In the data rows, 128 means zero.
Here is a table of points, one per row:
[60, 154, 88, 154, 139, 116, 135, 151]
[72, 151, 87, 132, 151, 133, 116, 127]
[154, 143, 133, 94, 116, 96, 146, 102]
[149, 130, 114, 130, 143, 102, 168, 108]
[129, 105, 88, 84, 130, 158, 132, 179]
[126, 123, 138, 153, 69, 127, 104, 124]
[124, 108, 81, 174, 104, 126, 178, 186]
[128, 114, 204, 83, 97, 166, 166, 143]
[127, 104, 98, 123, 143, 203, 104, 150]
[101, 80, 169, 127, 127, 115, 161, 71]
[124, 167, 91, 213, 140, 56, 95, 110]
[122, 148, 149, 82, 135, 125, 89, 135]
[142, 158, 172, 137, 145, 112, 117, 138]
[119, 109, 139, 101, 139, 139, 115, 129]
[150, 119, 93, 164, 106, 137, 159, 152]
[163, 194, 93, 136, 132, 135, 131, 99]
[141, 93, 162, 130, 131, 182, 109, 146]
[148, 136, 143, 166, 143, 106, 187, 71]
[144, 114, 119, 162, 134, 96, 130, 127]
[141, 156, 118, 29, 134, 108, 40, 126]
[140, 79, 104, 108, 126, 112, 107, 170]
[105, 142, 102, 147, 116, 137, 97, 132]
[112, 140, 119, 162, 105, 107, 103, 121]
These points spread out most along one direction. How many in every 100 of the points above lie lower along it than each point below? Round to a whole number. More than half of the points above lie lower than the first one.
[110, 116, 180, 77, 134, 181, 96, 125] 0
[110, 149, 124, 114, 131, 203, 78, 149] 9
[134, 159, 104, 144, 104, 121, 191, 112] 91
[187, 178, 144, 133, 111, 178, 135, 159] 35
[118, 122, 138, 151, 138, 92, 166, 101] 87
[116, 127, 179, 170, 114, 85, 229, 82] 96
[175, 112, 129, 84, 151, 154, 50, 173] 4
[147, 114, 88, 177, 120, 100, 133, 137] 91
[87, 75, 210, 127, 142, 96, 143, 50] 39
[133, 79, 115, 105, 138, 117, 130, 136] 35
[116, 152, 137, 78, 159, 127, 113, 131] 26
